First come named turns, each shown by rows before and after it. For each pair of rows after them, which turns, in which order, take the first row to the second? The first pair is done for you.
turn Z_13:
[-32 -17  25  65  -5  34 -18 -26  10   1 -43] => [-30  -3  -6  68 -16  18 -39 -33  -3  13 -42]
[-13   0   1  18 -15   5  -6  -5 -26   3  11] => [-15  -8  22  17  -2  16   1  -5 -17  -5  10]
[ 14 -17 -16   4   6 -10  -3  -5  -9  30  17] => [ 15 -32  11   0  17   8  11  -1   2  16  11]
turn Z_412:
[ 22 -24  12  -5  -1  -2   4  -5 -11   4  29] => [ 15  24 -17 -20 -18  -7  -1 -13   2  -8   4]
[-12 -25  22  24  -2  15   4   6 -11   1  12] => [-22  22 -18  17 -23   1 -13  -3  -5  -3  -8]
[ 63  -3   0 -36  30 -30   4  15  36 -45   6] => [ 61 -25 -21 -14  20 -53 -16  16   4 -16  37]
turn Z_551:
[ -3  14  -7  -7  -9   0 -20   1   3  -4   3] => [  0  10  -5  -6  -8   1 -17   5   0  -7   7]
[ 26  31 -33 -40  -3 -23  -4   0   9   5  16] => [ 20  22  -3 -34  -6 -27  -5  37   0 -27  28]
[  7  26 -20  -6   2  11  -5 -18   8   6   3] => [  7  27   1 -11   2   6   2   2  10 -24   2]
turn Z_116:
[-27  20   1  15 -25   2  -7  18  -6 -20  -8] => [ 12  -9  18 -20   6   3  20  24  15 -25   4]
[ 11 -20 -23   1   9  -7   5  -3 -19  18   4] => [ -6 -17 -14  18  -3   0  -4  -1 -23  14  -3]
[-20 -10   3  20  -5   0  -7  11  -4   9  -3] => [ 11 -23   0  -5  12  -9   5  10  11  14   9]
Pairs:
(2 to 3 turns a pair)
[-58  35   4  27 -40  35 -30   5 -28  -9   0] => [ 13  57 -26 -52 -17 -12  -1  27  11 -41  21] | Z_116 then Z_116 then Z_551
[  7 -29  14   3  20  33   9 -27  17  30 -26] => [-10 -35  20  29   8  32  -7 -20  -7  32 -17] | Z_412 then Z_116
[ -8 -40   9  11  31  19   8   3 -18  28  14] => [  2 -13 -22  -7  32  16  12 -21  -4  43  -3] | Z_551 then Z_13
[  9 -57   5  25  -5 -19 -15  24 -40  16  44] => [ -3 -35  45  15  -9   0  -1  51 -15 -44  20] | Z_412 then Z_551 then Z_412
[ 40  -4 -38 -42  25   9  21 -78  48  41 -19] => [ 45  46 -30 -65  -1 -28  17 -17  58 -45 -21] | Z_551 then Z_412 then Z_412
[ 43 -35   4 -14  32  -6  18 -19  14  30  22] => [  8  33 -10 -18  10  14  15 -38  41   1 -35] | Z_116 then Z_412 then Z_116
[ -6 -10  -6   4 -19 -38 -25  24 -47   4  24] => [  4  20  28 -36  13  18  14  -7  26 -26 -41] | Z_551 then Z_412
[ 15  -8  60   9  16 -10  -3  19 -23 -66 -21] => [  9  12 -28  25 -13 -47 -42 -27 -59   6  -6] | Z_412 then Z_551
[ 25  29 -64 -21  -7 -33 -17 -19  -4  29   9] => [ 18  20   8 -22  -9 -37   0  50  -1 -60  14] | Z_551 then Z_551 then Z_412
[-24 -43  24  45   2  23 -14   5 -34  18  13] => [ 10 -26 -19   7  27  26   6 -46   6  56  -4] | Z_551 then Z_116 then Z_116
[-48  -6  44  31   8  68   0 -19   9  -4 -30] => [-17  68 -20 -20  -8  22   1 -20  39 -32 -44] | Z_116 then Z_116 then Z_551
[ -4 -36  33  14  25  34   0 -20 -13  -2   0] => [ -9   5 -30  15   7  13 -19 -50 -17  23 -12] | Z_551 then Z_412
[ 17 -23   6  -6   0 -24   1  15   1 -15  35] => [ 16 -17  16 -15   7 -14   8  13  14 -25  21] | Z_412 then Z_412
[-31   0  -9   4  11  22  -4  -7 -18 -21  12] => [-15  17 -28 -17  13   9   2 -10  -5 -26  14] | Z_116 then Z_116 then Z_551
[ 10   1  19 -27  25  28  19 -14  44   0  -6] => [-44  20  20  27 -22  20 -20   6  -2 -11 -10] | Z_551 then Z_116 then Z_116
[ 25 -14 -16  -6   8 -20   1  -9  14   5  -8] => [ 21  -3 -23   1  -1 -22  -9 -10  11   4 -10] | Z_116 then Z_116 then Z_116
[ 25  44  -9 -40  14  -5  22  11  33 -31 -19] => [ 16  36 -11 -18 -14 -38  -3  48  -5 -42  11] | Z_412 then Z_412 then Z_551
[ 24  -6  15 -13  21  13  14 -28  17   0   7] => [ 13   6 -25   5  -9 -21 -16 -16 -14   7  28] | Z_551 then Z_412
[ 10 -15  47 -22   4   4  17   7  16 -23  -2] => [  1 -19  -9  11 -16 -12 -18 -27 -24  41  12] | Z_412 then Z_116 then Z_551
